[ 3.34 -1.47  3.76 -0.90 -2.57  2.72 -4.26 -2.31  2.45  5.44] -> gos
[ 3.34 -1.47  3.76 -0.90 -2.57  2.72 -4.26 -2.31  2.45 -0.60] -> Zonud
[-6.10 -4.11 -0.15 -1.11 -4.16 -0.19  1.44  1.35  4.45 -8.27] -> rimob
[ 2.96  3.08 -1.12  6.38  4.94 -2.19  0.10 -0.02 -1.71  1.39] -> daf
[-0.56  5.15 -6.01  3.21 -0.76  1.13  2.41 -2.98  3.84 -2.20] -> Lir
[-0.62 -5.68  0.44 -0.08 -2.06  1.69  3.34  1.35  0.81 -4.25] -> safaf
[ 6.45  1.52 -2.37  5.25  2.07 -1.34  1.24 -2.80 -1.22 -1.24] -> guniz
asked: [-0.62 -5.68  0.44 -0.08 -2.06  1.69  3.34  1.35  0.81 -4.25]
safaf
asked: [ 6.45  1.52 -2.37  5.25  2.07 -1.34  1.24 -2.80 -1.22 -1.24]
guniz
asked: [-6.10 -4.11 -0.15 -1.11 -4.16 -0.19  1.44  1.35  4.45 -8.27]
rimob

[ 7.42 -7.51  7.30  7.48] : nimo
[-7.46  7.69 -7.62 -7.75] : Vota
[ 8.67 -8.60  8.54  8.88] : Penil
[-7.46  7.69 -7.66 -7.25] : ruka
asked: [-7.46  7.69 -7.62 -7.75]
Vota
asked: [ 7.42 -7.51  7.30  7.48]
nimo

[ 3.02  0.54  1.80 -0.17  0.61 -1.68  1.01 -2.11  0.03  3.44 -0.04  2.19
 -0.04 -0.10  0.34] = resu
[ 1.78  0.93  0.01 -1.13 -1.87 -1.29  1.51  0.03  0.03 -1.58  1.73  1.21
  0.03  1.80  0.78] = Sulu
[ 3.02  0.54  1.80 -0.17  0.61 -1.68  0.01 -2.11  0.03  3.44 -0.04  2.19
 -0.04 -0.10  0.34] = zibo
[-2.05 -0.59  1.35 -0.25  4.59 -4.85  4.63  2.47  1.58  0.05 -0.04  1.95
 -0.23  7.22 -6.05] = moso
[-1.83 -0.71 -1.63  0.17  0.29  0.10 -0.36  0.79 -2.80 -2.71 -2.01 -1.41
 -0.48  3.56 -0.53] = fope
[-0.81  1.28 -0.81 -1.88  2.44  0.10  3.26 -1.27  0.45 -0.58 -0.04 -0.35
  0.98  1.36 -4.31] = Fale
asked: [ 3.02  0.54  1.80 -0.17  0.61 -1.68  0.01 -2.11  0.03  3.44 -0.04  2.19
 -0.04 -0.10  0.34]
zibo
asked: [ 1.78  0.93  0.01 -1.13 -1.87 -1.29  1.51  0.03  0.03 -1.58  1.73  1.21
  0.03  1.80  0.78]
Sulu
asked: [-0.81  1.28 -0.81 -1.88  2.44  0.10  3.26 -1.27  0.45 -0.58 -0.04 -0.35
  0.98  1.36 -4.31]
Fale

[-9.02 -9.48  8.60  9.32] -> gapen
[-7.95 -9.55 -8.47  9.13] -> nopi
[-7.95 -9.55  8.23  9.13] -> roko
[-9.02 -9.48  8.60  8.80] -> pakon
[ 8.95  8.84 -8.41 -9.30] -> novo
asked: [-7.95 -9.55 -8.47  9.13]
nopi
asked: [-9.02 -9.48  8.60  8.80]
pakon
asked: [-9.02 -9.48  8.60  9.32]
gapen

[ 8.46 -8.89 -8.51 -8.69  8.41 -8.58  8.30  8.74 -8.96] -> Sutu
[ 8.46 -8.89 -8.51 -8.69  8.41 -8.79  8.30  8.74 -8.96] -> gim
[ 8.04 -8.79 -8.79 -8.63  8.41 -8.77  8.86  8.57 -8.85] -> Seron
asked: [ 8.04 -8.79 -8.79 -8.63  8.41 -8.77  8.86  8.57 -8.85]
Seron
asked: [ 8.46 -8.89 -8.51 -8.69  8.41 -8.58  8.30  8.74 -8.96]
Sutu
asked: [ 8.46 -8.89 -8.51 -8.69  8.41 -8.79  8.30  8.74 -8.96]
gim

[ 6.38 -0.81 -4.42 -0.25  3.33  0.87 -1.33  6.41 -5.71  5.19  1.42 -7.27
 -1.81 -5.53 -4.37 -3.86 -4.15 -2.54  7.28 -6.25  0.82  1.66 -6.40  5.00
 -7.40  4.98  4.47  6.69 -6.69  0.01 -7.35  1.30 -0.39  0.82 -2.64 -3.06
 -0.01  1.73] : Fet
[-0.40  5.58 -0.55 -5.56  4.81  4.68  2.14  5.83 -7.19 -4.18  7.28 -6.51
  7.02  6.85 -0.24 -5.42  4.38  6.20  2.38  1.22  1.68  5.12 -6.16  1.93
  6.38 -0.94 -6.48 -1.21 -7.17  1.09  7.54  4.67 -0.10  4.17  1.26 -4.51
 -4.79 -7.10] : Gera
[ 6.38 -0.81 -4.42 -0.25  3.33  0.87 -1.33  6.41 -5.71  5.19  1.42 -7.27
 -1.81 -5.53 -4.37 -3.86 -4.15 -2.54  7.28 -6.25  0.82 -4.52  4.12  6.24
  2.96  1.85  0.64  0.92 -3.89  5.48  4.79  0.70 -4.22  5.67 -2.77  1.20
 -3.06  2.61] : ror
asked: [ 6.38 -0.81 -4.42 -0.25  3.33  0.87 -1.33  6.41 -5.71  5.19  1.42 -7.27
 -1.81 -5.53 -4.37 -3.86 -4.15 -2.54  7.28 -6.25  0.82 -4.52  4.12  6.24
  2.96  1.85  0.64  0.92 -3.89  5.48  4.79  0.70 -4.22  5.67 -2.77  1.20
 -3.06  2.61]
ror
asked: [ 6.38 -0.81 -4.42 -0.25  3.33  0.87 -1.33  6.41 -5.71  5.19  1.42 -7.27
 -1.81 -5.53 -4.37 -3.86 -4.15 -2.54  7.28 -6.25  0.82  1.66 -6.40  5.00
 -7.40  4.98  4.47  6.69 -6.69  0.01 -7.35  1.30 -0.39  0.82 -2.64 -3.06
 -0.01  1.73]
Fet
asked: [-0.40  5.58 -0.55 -5.56  4.81  4.68  2.14  5.83 -7.19 -4.18  7.28 -6.51
  7.02  6.85 -0.24 -5.42  4.38  6.20  2.38  1.22  1.68  5.12 -6.16  1.93
  6.38 -0.94 -6.48 -1.21 -7.17  1.09  7.54  4.67 -0.10  4.17  1.26 -4.51
 -4.79 -7.10]
Gera

[-3.13 -6.11 -1.57 -3.46  0.21 -5.06 -0.10 -3.17 -7.37 -7.42] -> Mur
[ 1.66  0.58 -3.27  2.43 -5.57 -2.26  4.66  2.68  0.45  1.11] -> Kivi
[ 2.37 -5.75  6.03 -1.55 -1.74 -4.07  2.74 -2.75 -3.07 -3.42] -> Kip
asked: [ 1.66  0.58 -3.27  2.43 -5.57 -2.26  4.66  2.68  0.45  1.11]
Kivi
asked: [ 2.37 -5.75  6.03 -1.55 -1.74 -4.07  2.74 -2.75 -3.07 -3.42]
Kip
asked: [-3.13 -6.11 -1.57 -3.46  0.21 -5.06 -0.10 -3.17 -7.37 -7.42]
Mur

[ 0.21  2.45 -4.85 -3.44 -3.69 -0.62  1.73 -0.74 -0.51  1.24  1.04  1.93
  1.27  0.41  1.25] -> Gudad
[-3.02  7.32  4.75 -4.14  3.85  1.09 -2.67  1.70  1.66  5.41 -1.68  1.10
  0.49 -0.39  2.55] -> vofe
[-2.37  1.23 -2.04 -2.16 -1.86 -2.21  3.42  2.04  2.20  1.35  1.90  2.64
 -0.18  4.46  0.48] -> domu
asked: [-2.37  1.23 -2.04 -2.16 -1.86 -2.21  3.42  2.04  2.20  1.35  1.90  2.64
 -0.18  4.46  0.48]
domu
asked: [ 0.21  2.45 -4.85 -3.44 -3.69 -0.62  1.73 -0.74 -0.51  1.24  1.04  1.93
  1.27  0.41  1.25]
Gudad
asked: [-3.02  7.32  4.75 -4.14  3.85  1.09 -2.67  1.70  1.66  5.41 -1.68  1.10
  0.49 -0.39  2.55]
vofe

[-0.39  0.78  1.36  1.20  0.06  0.40 -7.05  4.35  1.33 -1.67  5.40 -0.41
  0.95  1.30  1.83] : mopa
[-2.76  0.45 -1.27  3.79 -1.65  1.76 -1.56  0.21  4.60  5.19  5.36 -0.22
 -0.76  1.56  5.99] : zapur
[-0.39  0.78  1.36  1.20  0.06  0.40 -7.05  4.35 -3.17 -5.43 -1.49  3.39
 -1.74  3.89  1.23] : soga
[ 3.14 -1.64  4.02  2.00  2.02  2.70  0.77  5.21  2.38  1.99 -2.18 -1.04
 -2.07 -6.80 -3.09] : kap
[ 3.14 -1.64  4.02  2.00  2.02  2.70  0.77  5.21  2.38  1.99 -2.18 -1.04
 -1.44 -1.66  4.98] : rezoz
asked: [-2.76  0.45 -1.27  3.79 -1.65  1.76 -1.56  0.21  4.60  5.19  5.36 -0.22
 -0.76  1.56  5.99]
zapur
asked: [ 3.14 -1.64  4.02  2.00  2.02  2.70  0.77  5.21  2.38  1.99 -2.18 -1.04
 -1.44 -1.66  4.98]
rezoz
asked: [-0.39  0.78  1.36  1.20  0.06  0.40 -7.05  4.35 -3.17 -5.43 -1.49  3.39
 -1.74  3.89  1.23]
soga
asked: [-0.39  0.78  1.36  1.20  0.06  0.40 -7.05  4.35  1.33 -1.67  5.40 -0.41
  0.95  1.30  1.83]
mopa

[ 6.63  0.88  6.33 -5.80] = vemar
[-4.44 -1.07  0.11  2.49] = pavi
[-4.44 -1.07  0.11 -1.38] = dumi
asked: [ 6.63  0.88  6.33 -5.80]
vemar
asked: [-4.44 -1.07  0.11 -1.38]
dumi

[ 5.04 -1.23  0.80  3.57  0.70 -2.28 -1.99  1.40  1.07 -1.34] : debuf
[-2.54 -2.45 -3.48  3.01  0.12 -0.40  0.99  0.16 -3.79  0.11] : bado
[ 4.50 -1.04 -2.37 -4.48 -4.22  5.35 -0.03 -3.95  7.21  0.81] : dimot
[ 3.42 -2.05 -3.26  3.75  8.85 -0.98 -0.81 -0.27  3.88  0.47] : kod
[-3.13 -3.52  1.37 -2.46  2.05  6.86  2.95  2.00  2.31 -2.77] : gege
[ 1.09  6.58  8.36  5.81 -4.86  3.08 -5.19  3.79 -1.58 -1.34] : miza
[ 1.30  0.51 -7.89  1.88  5.28 -2.77 -0.42 -2.07  2.85 -1.70] : Dek
[-2.94  6.68  1.12 -0.52  1.29 -7.47 -8.52 -3.88 -0.92  2.46] : Vud
[ 0.74 -1.16 -3.11  3.64  2.73 -0.52  1.53  1.48  1.32 -2.51] : dozed
asked: [ 5.04 -1.23  0.80  3.57  0.70 -2.28 -1.99  1.40  1.07 -1.34]
debuf
asked: [ 0.74 -1.16 -3.11  3.64  2.73 -0.52  1.53  1.48  1.32 -2.51]
dozed
asked: [-2.54 -2.45 -3.48  3.01  0.12 -0.40  0.99  0.16 -3.79  0.11]
bado
asked: [ 3.42 -2.05 -3.26  3.75  8.85 -0.98 -0.81 -0.27  3.88  0.47]
kod
asked: [ 1.09  6.58  8.36  5.81 -4.86  3.08 -5.19  3.79 -1.58 -1.34]
miza
asked: [ 4.50 -1.04 -2.37 -4.48 -4.22  5.35 -0.03 -3.95  7.21  0.81]
dimot
asked: [-2.94  6.68  1.12 -0.52  1.29 -7.47 -8.52 -3.88 -0.92  2.46]
Vud

